Turns in one plane each, and the order they were made in; the first pair answered:
turn q932:
[  2  -2  -5   9  -1   6   6 -19 -12 -14]  ->  [  4  -3  -4   6  -3   6  -3 -16 -16 -12]
[  3   3   1   2  -2   5   6 -10   7  -1]  ->  [  3   1   0   2   0   8  -1 -10   5   0]
[ 1  9  0 -1 -7 -8 12  1 -2 -4]  ->  [ 1  5 -1  4 -1  0 15 -4  1 -6]
turn q386:
[ 4  1  5  4 -3 -8 -3 11  2  8]  ->  [  6  -3   0   5  -1  -4 -13   6  -4   7]
[11 12 14  9 -1  3  1 -4  2 -1]  ->  [ 10   6  -5   0  -7  -2  -4 -11 -16  -4]
[ 4 -3 -2  2  1  4 -5 -7 -6 -6]  ->  [-3  3  1 -2 -3 -6  8 -1 -1 -5]
[  3  19  11 -10 -19 -11 -10 -12   2   3]  ->  [  7  17  14  -7 -15  -4 -16 -14   3   5]
turn q394:
[ -3 -12 -19  -2   7 -11  14  -3   8  -6]  ->  [ -2 -15 -10  -3   9  -8  11   7  14  -2]
[ 2 -4 -1 -6 -3 -5 -9  4 -5  3]  ->  [  3  -3   1  -5  -3  -5 -10   5  -4   4]
[-7 -5 -6  4  6  1 21  0 11 -7]  ->  [-6 -5 -3  3  7  3 18  4 13 -6]
[ -4 -11   8  18  12  11  11 -32 -13 -26]  ->  [-11 -24   0  11  15  10  13 -27 -13 -26]
turn q302:
[-3  3  6  3 -4 -3 -5  2 -4 -6]  ->  [-3  2  6  3 -1 -3 -3  3 -3 -5]
[  9 -12  -6   6  16  16 -11  -6   3  -3]  ->  [  6  -8 -18  -5   3   3 -13  -8 -13  -1]
[  2 -15 -13 -15  -5  -1 -13   7 -10  -1]  ->  [ -1 -18  -3 -16   2   0  -8  19   3   1]
Then:
Between the rows of a pair lie two turns.
[ -3  19   7   2 -11  -5  -3  -9  14   7]  ->  [ -3  18   2   7 -10  -2  -2 -17  10   3] : q932 q302
[ -7 -12   0   5   9  12   6   2  10  -2]  ->  [-10  -2  -8   0  -1  -1  19  -4   1  -7] : q302 q386
[ -2  -4   4 -16   1 -29  29  14   6   0]  ->  [  2 -16 -22 -20   0 -24   6  -2 -19   0] : q386 q386
[  4  -1  -4  18   8  10 -17 -21 -13 -10]  ->  [ 5  7 18 26 11 11 -4 -9  8 -7] : q386 q386
[-3 -3 -8  1 -6 -9 -6  3 -1  4]  ->  [-2 -6  3  8  3  2 -6  3 10  3] : q302 q302
[ -7  -7 -20  -1   5   2  -1 -20 -15 -11]  ->  [  0  -7  -3  13  14  17 -10 -19  -3  -9] : q386 q386
[ 16  19  26   9  -6   1 -14   3   0  11]  ->  [ 9 21 28 13 -2  1  5  0 11  6] : q932 q932
[  7   0  12  -9  -4  -3 -18  17   2   7]  ->  [  8   7   2 -11 -13  -9 -19   6 -11   4] : q394 q386
[ -1 -14  -4  -4   7   9  -3   4  -4   4]  ->  [ 4 -9  0 -1  5 12 -8  0 -6  5] : q394 q302
[ 23  -6  -3  14   1   8  -1 -14 -21 -16]  ->  [ 14  -3   0 -13 -16 -18  -1  14 -24  -5] : q932 q302
[  2   2  -6  -5  -7   1 -13   7 -10   6]  ->  [ 0 -2  5  0  4  8 -9 14  5 10] : q302 q302
[-1 -6 15 17  5 15  3  9 22 -4]  ->  [ -7   7 -17   5 -16 -11  20  -8  -9 -12] : q302 q386
[  4  12  13  -1  -9 -25   5  -2  -9  -9]  ->  [  6  10  25  12   3 -10   5  -3   7  -9] : q302 q302
[-2  3  5  7 20 -1 24 -3 25 -5]  ->  [  9  -3 -21   7  14   7  -5 -27 -10  -8] : q932 q302
[  8   4   0  -7 -10  -6  -5   0 -24   7]  ->  [  2  -7  -4 -14  -6  -6  -5   5 -21   6] : q394 q394
[-2 -5 21 -9  3 -6  1 28  8  7]  ->  [  5 -24  -5  -4  11  12 -23   3 -13   1] : q932 q386
[  6  -1  -3   9   5   6  -4 -17  -2  -5]  ->  [ -2  -6 -15  -8  -4  -6  -1  -8  -9  -3] : q394 q302
[ -1   0  -9 -11   3 -18   4   7  -6   4]  ->  [  7  -3   9   0  15  -2 -10  11   7   8] : q394 q386
[  5  21   3   2 -10  -8 -14  -1  -8   8]  ->  [  1  23   3  -1 -12 -14  -7   5  -5   7] : q302 q394
[  2   1 -11   3  -1   5 -11 -19 -13  -9]  ->  [-13  -4   4 -15  -2 -10   4  18   9   0] : q302 q302
[ -7  11  -3 -17 -20 -20   7  15  -9   3]  ->  [  5 -16  -6   1   4  22 -28  -1  -8   2] : q302 q386
[-10  18   8   1   2  -1  42 -12   4  -5]  ->  [  1   9 -18  -8  -8   2   2 -28 -33  -1] : q386 q302
[ 10 -16  -8  13  20  -2  -5  -2 -11 -10]  ->  [  7 -15  -6  -4   9 -16  -9  15 -17  -1] : q932 q302
[  7 -10 -19  14  15  22 -21 -34 -15  -8]  ->  [ -3  -4 -13 -32 -16 -18 -26  15 -22  14] : q932 q302
[  3   0 -13  -9 -12   5 -20   2 -15   7]  ->  [ -8   3   0 -14 -12  -7   4  22   6   8] : q302 q932
[  6  29  11   6 -14 -10   0  -4  -3  -2]  ->  [  2  27   3   2 -16 -15   7  -4  -7  -5] : q302 q394
[ -8  23  12   0 -15 -17  17   5   1   7]  ->  [ -6  17   4  18  -1   0  22 -17   3  -5] : q932 q302
[ 2 -5  3 -2  2 14  1  1 -6  4]  ->  [ 1 -1  5 -7 -4  7  1  7 -9  6] : q932 q932
[ 13   6  -1  17   8  18 -21 -12 -11  -8]  ->  [  7  12   0 -11 -13 -10 -20  14 -19   5] : q932 q302
